[[152  99 127 122]
 [121 146 133 131]
 [117 145 123 118]]
=>
[[152  99]
 [121 146]
 [117 145]]

[[114 119]
 [106 120]
 [126 107]
 [152 125]]
=>
[[114 119]
 [106 120]
 [126 107]]

[[126 137 140]
 [155 149 124]
 [134 136 141]]
=>
[[126 137]
 [155 149]
 [134 136]]

[[129 115 124]
 [138 104 122]
 [123 143 132]
 [123 131 128]]
=>
[[129 115]
 [138 104]
 [123 143]]

[[133 151 129 132 129]
 [130 139 136 137 131]
 [130 152 130 130 131]
 [136 131 128 146 133]]
=>
[[133 151]
 [130 139]
 [130 152]]

[[113 101 100]
 [132 132 129]
 [124 125 123]
 [128 118 117]]
=>
[[113 101]
 [132 132]
 [124 125]]

[[103 135 115 137 120]
 [148 122 137 128 111]
 [122 104 110 126 107]
 [127 100 152 132 102]]
=>
[[103 135]
 [148 122]
 [122 104]]

[[124 138 146]
 [125 138 107]
 [109 112 145]
 [118 115 125]
 [120 106 150]]
=>
[[124 138]
 [125 138]
 [109 112]]

[[131 124 132 124]
 [115 141 116 138]
 [147 128 109 119]
 [106 144 118 130]
 [111 137 130 116]]
=>
[[131 124]
 [115 141]
 [147 128]]
---
[[127 103]
 [148 127]
 [128 127]]
=>
[[103 127 127]
 [127 148 128]]

[[137 124 122 122]
 [139 124 116 119]
 [124 104 118 114]
 [135 123 122 119]
 [128 105 110 110]
 [134 119 119 119]]
=>
[[122 119 114 119 110 119]
 [122 116 118 122 110 119]
 [124 124 104 123 105 119]
 [137 139 124 135 128 134]]

[[111 142 129 112 111 112 112 112]
 [107 144 128 107 107 108 108 107]]
=>
[[112 107]
 [112 108]
 [112 108]
 [111 107]
 [112 107]
 [129 128]
 [142 144]
 [111 107]]

[[129 128 126 123 127 125 127 131 123 135 128 135 126]
 [127 124 126 124 126 129 135 126 125 126 128 135 133]
 [125 127 128 127 126 130 130 123 122 131 129 135  98]
 [130 134 124 132 130 125 130 124 136 129 129 135 133]
 [130 128 127 131 133 125 129 123 135 129 125 135 134]
 [130 129 130 128 130 127 125 126 129 123 126 135 130]
 [126 126 128 129 125 130 131 124 123 130 128 135 131]]
=>
[[126 133  98 133 134 130 131]
 [135 135 135 135 135 135 135]
 [128 128 129 129 125 126 128]
 [135 126 131 129 129 123 130]
 [123 125 122 136 135 129 123]
 [131 126 123 124 123 126 124]
 [127 135 130 130 129 125 131]
 [125 129 130 125 125 127 130]
 [127 126 126 130 133 130 125]
 [123 124 127 132 131 128 129]
 [126 126 128 124 127 130 128]
 [128 124 127 134 128 129 126]
 [129 127 125 130 130 130 126]]

[[109 123 126 104 145 121 109]
 [115 135 111 114 137 123 126]
 [110 121 124 105 144 121 110]
 [108 125 127 105 144 122 108]]
=>
[[109 126 110 108]
 [121 123 121 122]
 [145 137 144 144]
 [104 114 105 105]
 [126 111 124 127]
 [123 135 121 125]
 [109 115 110 108]]

[[120 110 123 129 127 113]
 [110 113 141 114 145 143]
 [125 122 132 115 129 155]
 [128 133 111 129 133 130]
 [151 136 123 107 119 118]
 [125 147 119 135 136 128]
 [107 137 140 129 132 114]
 [157 113 147 143 113 135]
 [116 131 132 138 103 133]
 [113 140 131 106 108 135]]
=>
[[113 143 155 130 118 128 114 135 133 135]
 [127 145 129 133 119 136 132 113 103 108]
 [129 114 115 129 107 135 129 143 138 106]
 [123 141 132 111 123 119 140 147 132 131]
 [110 113 122 133 136 147 137 113 131 140]
 [120 110 125 128 151 125 107 157 116 113]]

[[136 127 116 118 120 126 139 143]
 [136 144 117 129 125 125 140 135]
 [122 129 131 129 122 125 121 129]
 [129 123 132 121 123 119 126 136]
 [127 134 135 103 114 130 142 131]
 [141 119 123 136 121 136 120 126]
 [135 137 113 118 118 141 134 148]
 [137 123 143 127 118 121 130 127]
 [110 126 119 132 119 124 132 142]
 [122 127 128 130 129 117 127 126]
 [131 124 118 129 124 131 136 132]
 [115 142 131 141 122 117 123 113]]
=>
[[143 135 129 136 131 126 148 127 142 126 132 113]
 [139 140 121 126 142 120 134 130 132 127 136 123]
 [126 125 125 119 130 136 141 121 124 117 131 117]
 [120 125 122 123 114 121 118 118 119 129 124 122]
 [118 129 129 121 103 136 118 127 132 130 129 141]
 [116 117 131 132 135 123 113 143 119 128 118 131]
 [127 144 129 123 134 119 137 123 126 127 124 142]
 [136 136 122 129 127 141 135 137 110 122 131 115]]

[[115 118 126 130 103 113 148 145 137 104 105 120 137 104]
 [116 144 132 131 130 110 145 143 134 127 128 131 127 135]
 [116 110 111 107 129 132 150 152 117 133 136 152 114 126]
 [144 140 147 149 125 135 107 106 146 111 108 124 148 124]]
=>
[[104 135 126 124]
 [137 127 114 148]
 [120 131 152 124]
 [105 128 136 108]
 [104 127 133 111]
 [137 134 117 146]
 [145 143 152 106]
 [148 145 150 107]
 [113 110 132 135]
 [103 130 129 125]
 [130 131 107 149]
 [126 132 111 147]
 [118 144 110 140]
 [115 116 116 144]]

[[114 151 102 109]
 [103 110 105 148]
 [158 155 122 139]
 [122 129 158 102]]
=>
[[109 148 139 102]
 [102 105 122 158]
 [151 110 155 129]
 [114 103 158 122]]
